(in the rows, 128 means zero)
Named moves (each a turn or a mirror), then the moves between two rows, first move first; the first pair answered:
move pesoz:
[151 153 118 125 118 104 127 116] => [150 153 117 125 118 105 127 115]
[109 150 112 120 128 133 132 139] => [125 112 121 142 105 116 127 134]
[111 124 129 129 127 133 148 135] => [114 119 130 132 124 130 147 133]
[147 174 122 118 123 132 132 139] => [165 133 132 142  97 112 127 136]
move gemud:
[109 144 108  97 157 103 130 117] => [ 99 148 122  95 159 128 139 134]
[ 65 127 133  98 197 135 123 126] => [ 85 143 162 110 171 166 148 174]
[ 78 153 103 112 189 154 116 139] => [100 166 127 124 162 175 137 179]
[114 111 109 130 139 100 118  94] => [ 90 113 119 121 154 132 125 105]
move gupog:
[195 107 120 120  89 109 123 120] => [175  74 121 121 100 109 113 103]
[140 168 111 125 134  99 134 118] => [125 139 108 126 144  92 122  99]
[151  81 123 170  90 116 120 126] => [138  70 133 170  97 131 121 132]
[166 105 123 131 108  85 115 115] => [138  74 132 131 121 101 110 109]
Then:
Each pair is two moves apart.
[171 198 127 155 113 125 162 169] => [184 140 109 176 100  66 135 122]  pesoz, gupog
[113 138  86 144 143 103 140 117] => [ 87 119 104 142 153 135 144 127]  gupog, gupog
[117 119 158 143 122 154 108 158] => [147 117 143 154 103 113  99 143]  gemud, gemud
[ 91 166 110 104 162 140 109  94] => [135  78 155 166  91 123 113 117]  gemud, pesoz
[100  98 140 148 104 132 103  82] => [ 93 125 161 141 104 176 124 120]  gemud, gupog
[132 151  97 131 124 109 141 127] => [103 112 103 131 138 118 130 111]  gupog, gupog
[ 82 145 113 104 149 114 123  83] => [ 74  97 135 121 137 124 122  88]  pesoz, gemud
[125 136 102 125 127 122 112  85] => [103 142 119 116 138 162 121 104]  gemud, gupog
[ 87  84 160 125 110 187 154 116] => [152 131 161 140  66 165 172 150]  gemud, gupog
[128  72 169 167 156 104 106  95] => [109 165 176 129 184 170 137 142]  pesoz, gemud
[114 132 171 150 126 189 180 176] => [188 180 111 157  97  85 160 135]  gupog, gupog
[145 127 135 135 110 122 136  89] => [130 155 132 118 128 141 142  95]  pesoz, gemud
[ 92 121 122 119 141 135 128 116] => [111  96 140 139 114 129 132 129]  gupog, pesoz
[122 129  89 127 135  87 120  90] => [105  87 107 137 135 102 117  90]  gemud, pesoz
[ 76 110 134  98 177 147 125 104] => [118 181 140  95 153 161 153 152]  gupog, gupog
[ 68  98 139 102 175 155 111  98] => [132 127 184 135 108 180 152 178]  gemud, gemud
[171 111 151 135 103 164 143 165] => [187 164 118 117 112 139 139 154]  pesoz, gupog
[151 178 129 128 107 116 131 144] => [132 135 109 128 125  85 105  96]  gemud, gupog
[116 156 139 106 151 159 153 142] => [146  80 145 146 111 109 136 120]  pesoz, gemud
[138 154 144 153  90 117 148 177] => [131 136 102 146 110  62 115 116]  gupog, gemud
[171 171 106 139 128  99 140 131] => [116 128  95 124 172 106 117  89]  gupog, gemud
[206 152 104 153  76  53 133 114] => [148 221  72  97 148  87 130  97]  pesoz, gemud
[ 93  86 141 124 152 155 136 111] => [136 138 155 131 119 167 163 158]  gemud, gupog
[126 163 101 119 151  81 107 109] => [107 108 114 131 153  83  97  97]  gupog, pesoz
[158 133 111 111 128 106 123 112] => [130 125 110 101 148 120 119 104]  gupog, pesoz
[202 148 136 150  82 130 108 175] => [198 186 102 127 106 109  97 151]  pesoz, gemud
[145  89 153 154  76 104 136 153] => [114  60 148 148  99 105 123 127]  gemud, gupog
[124 109 118 121 128 106 103 107] => [106 104 144 121 133 148 116 132]  gupog, gemud
[106  76  76 156 165  80 113  66] => [ 56 112 129 134 190 196 153 140]  gemud, gupog
[122  73 129 144  89 110 132 125] => [ 77 143 108  95 146 146 135 121]  gemud, pesoz
[166 181 130 123 108 126 147 154] => [172 140 113 135 105  78 122 113]  pesoz, gemud
[109 150 104 116 166 133 126  91] => [124 165 136 126 142 169 152 142]  gemud, gemud
[154  46  85 137 145  93 136  97] => [ 93  92  98  96 199 174 155 125]  gupog, pesoz
[114 158  81 106 153 100 109  88] => [ 94  70 116 134 140 116 104  87]  pesoz, gupog
[143 120 121 130 115 117 126 122] => [124 106 125 127 128 128 122 116]  gupog, gemud
[119  76 133 160 129 145 118 152] => [133  76 129 165 120 129 116 148]  gemud, gemud
[105  77 112 138 142 101  95  72] => [ 90  82 169 142 132 184 130 141]  gupog, gemud
[142 116 139 156 114 133 130 151] => [131 159 125 134 138 143 134 151]  gupog, pesoz
[144  78 152 164  79 161 148 187] => [181  94 106 167  70  84 126 144]  gupog, gemud
[108 135 127 128 134 125 118 100] => [101 120 141 134 129 137 120 108]  pesoz, gupog
[ 87  78 120 127 180 142  88  67] => [108 153 164 121 157 218 139 159]  gemud, gupog
[110 101 137 127 138 141 124 115] => [135 123 149 133 116 149 140 144]  gupog, gemud
[ 93 107 149  98 156 140 123 113] => [133 154 162 104 125 150 147 157]  gemud, gupog
[126 208  97 106 150 127 131 119] => [129 194  86 108 152 105 120  98]  gemud, gupog
[133 177 120  89 153 132 136 150] => [147  84 122 127 124  80 111 112]  pesoz, gemud
[ 86  50 137 125 155 143 120  90] => [118  73 178 142 115 182 155 154]  gemud, gemud
[125 156  70 107 171  96 114  80] => [137  52 116 158 124  92 112  90]  gemud, pesoz
[153  84 122 148 115 103  95 111] => [102  81 131 128 153 148  97 112]  gemud, gemud
[121 153 109 120 119 132 123  81] => [110 125 116 126 119 135 119  75]  pesoz, gemud
[171 113  97 143  93  59 109 107] => [ 91  39 143 140 128 137 111 117]  gupog, gupog
[168 157 136 141 107 100 100 121] => [146 177 121 121 134 107  95 108]  pesoz, gemud
[115 161 132 109 146 145 125 151] => [149 166 118 120 127 106 120 143]  gemud, gupog
[132 135 123 159 126 116 131  95] => [106 128 131 149 142 141 133  98]  gemud, gupog
[145  64 118 120 139 109 105  67] => [121  60 167 122 139 184 134 122]  gupog, gemud
[167 169 140 142  99 110 136 149] => [130 133 109 130 136  80 104  88]  gupog, gemud
[183 153 110 137 114 100 142 142] => [160 154  87 120 141  86 127 111]  gemud, pesoz
[166  81 132 172  65  93 122 109] => [117  47 133 161  99 112 111  87]  gupog, gemud
[141 183 154 106 121 164 149 152] => [185 152 136 133  87  97 130 123]  gupog, pesoz
[116 154 120 123 155 120 131 117] => [121 162 123 123 149 125 135 125]  gemud, gupog
[110  76 117 108 134 105 119 106] => [ 90 120 122  84 157 148 134 130]  pesoz, gupog
[100 140 118 105 140 148 124 128] => [135  98 130 138  99 119 120 129]  gupog, pesoz
[ 83  95 141 127 132 160 140 127] => [ 98 117 150 130 119 170 154 152]  gemud, pesoz
[133 103 111 127 119 109 126 112] => [115 100 133 126 125 148 138 134]  gupog, gupog
[ 72  87 170 117 159 167 116 103] => [147 148 191 137  98 170 153 171]  gupog, gemud
[116  96 111 133 139  97 109  87] => [ 93  91 152 133 141 164 133 132]  gupog, gemud
[152 142 111 130 127 132 109 130] => [145 120 110 134 130 126 103 119]  pesoz, gupog
[ 90  53 191 123 134 162 140 156] => [157  60 185 151  82 109 142 161]  gemud, gemud
[108 163 144 111 151 167 125 140] => [162 181 130 125 116 120 124 140]  gemud, gupog
[131 199 124 101 127 149 138 153] => [131 158  87 105 135  85 103  90]  gupog, gupog
[ 90 131 141 105 161 154 134 120] => [145 147 159 130 110 145 155 161]  gemud, gemud
[128 146 137 122 130 156 142 149] => [153 121 139 142 105 128 138 145]  pesoz, gupog
[127  88 165 155 119 142 134 126] => [134 151 162 137 125 162 150 151]  pesoz, gemud
[142  73 135 149 118  95  98 105] => [ 86 136 138 104 173 170 116 131]  gupog, pesoz
[142 165  99 117 131 102 125 123] => [113 163 103 104 154 127 127 123]  gemud, gemud
[105 143 123 117 146 132 112 113] => [109 156 127 116 143 142 119 126]  gupog, gupog
[105 156  64  98 174 100 112  91] => [ 87 176  91  88 182 154 133 130]  gemud, gupog
[115 160  77 102 146 104 108  73] => [ 90 177 121  95 151 185 138 131]  gemud, gemud
[121  82 112 163  91 109 104 143] => [ 90  76 126 153 111 144 108 150]  gemud, gupog
[121  88 159 149 122 141 120 131] => [135 105 163 152 110 145 129 146]  gemud, gupog
[131 139 106 126 157 124 118 109] => [131 102 118 141 145 121 115 107]  gupog, pesoz
[ 60 191 102  80 196 138 131 100] => [ 75 212 101  80 188 135 137 109]  gupog, gupog
[111  83 132 145  97 148 112 113] => [110 148 135 123 109 182 133 145]  pesoz, gemud
[123 152 111 123 127 167 131 108] => [137 105 126 149 100 154 128 107]  pesoz, gupog
[173 173 121 154  76  96 136 167] => [160 189  89 136 102  72 121 132]  pesoz, gemud
[133  82 146 156 110 126 130 130] => [122 176 121 115 144 145 141 139]  pesoz, gupog
[131 132 131 122 131 162 145 149] => [154 121 131 137 110 140 143 149]  pesoz, gupog
[123 114 116 161  96 136 137 149] => [119 102 111 162 101 126 129 135]  gemud, gupog
[133  39 143 167 100 110 115 115] => [101  51 169 154 117 168 133 146]  gemud, gupog
[133 113 118 141 157 119 127 108] => [127 104 127 143 156 133 129 116]  gemud, pesoz
[ 76 127 140 104 163 119 120 131] => [114 169 151 109 136 127 142 170]  gemud, gupog
[103 163 124 114 155 148 131 106] => [144 101 154 160 100 128 134 121]  gemud, pesoz
[176 151 122 158  92 115 155 160] => [147  84 106 162 114  83 122 102]  gupog, gupog
[126 217 135 103 122 127 161 189] => [171 158 110 139  85  37 134 141]  gupog, pesoz
[120 108 124 120 135 117 126 110] => [111 125 130 111 143 140 135 126]  pesoz, gemud
[ 99 126 119 121 163 131  82 123] => [120 142 150 134 134 162 108 173]  gemud, gemud
[125  92 168 125 107 118 157 121] => [127  95 169 124 105 120 160 126]  gemud, gupog
[163 129  93 136 119 105 113  98] => [130 155  89 110 153 136 118  99]  pesoz, gemud
[163 112 131 155 105 146 107 164] => [163 168 102 129 127 136 105 154]  pesoz, gupog
[114 204 117  81 165 118 153 124] => [134 202 104  88 154  87 146 110]  gemud, gupog
[138 160 114 106 138 150 119 124] => [145 101 118 129 121 120 104 102]  pesoz, gemud
[180  97 148 165  62  67 126 123] => [114  45 139 148 113  79 101  78]  gupog, gemud
[ 95 117 165 124 136 184 135 139] => [167 165 150 139  90 137 145 153]  gupog, gemud
[133 101 152 150 103 137 131 144] => [139 155 142 132 112 144 141 157]  pesoz, gemud
[132 113 117 133 133 100 111 106] => [106 105 145 131 141 149 124 134]  gupog, gupog
[113 129 167 136 127 176 149 170] => [163 149 156 151  94 134 149 170]  gupog, pesoz
[140 124 126 133 112 118 132 130] => [124 141 114 118 133 122 129 121]  gemud, pesoz
[137  82 143 148 108 108 121 111] => [ 91 140 123 103 162 145 125 108]  gemud, pesoz
[132 172  90 103 148  99 125 108] => [ 87 119 107 102 169 126 117  97]  gupog, gupog
[106  79 127 140 129 118 125  95] => [ 98 110 152 132 129 170 150 141]  gemud, gupog
[112 136  97 104 149 102 107  84] => [ 82 126 140 103 155 170 128 127]  gupog, gemud
[100 122 131 132 148 151 129 129] => [129 106 143 155 116 136 131 139]  gupog, pesoz
[ 49 143 111 108 157 119 128  85] => [ 82  64 148 159  99 103 130 101]  gupog, pesoz
[125 188 116 119 161 117 116 129] => [126 104 122 150 144  84  96  98]  pesoz, gemud
[ 86 158 101  99 181 134 119 106] => [117 199 114 103 158 147 141 145]  gemud, gupog
[147 114 103 134 124  85 113 103] => [108 133  98 110 159 114 111  98]  pesoz, gupog
[132 106 140 139 113 131 127 146] => [123 146 131 122 128 144 134 152]  gupog, pesoz
[115 173 127 105 148 161 143 141] => [141 186 111 109 135 128 138 132]  gupog, gemud
[106 140 130 119 151 184 109  98] => [159 156 149 143 102 178 128 138]  gemud, gemud
[122 121 104 115 144 102 121  88] => [115  83 126 129 135 116 122  96]  gemud, pesoz
[ 94 144 129 105 161 150 122 121] => [127 172 140 112 134 153 139 152]  gupog, gemud
[129  88 145 152 119 140 132 142] => [138  94 145 154 111 137 135 148]  gemud, gupog
[159 228  97  88 123 100 132 136] => [ 98 115  85  92 163  75  88  59]  gupog, gupog
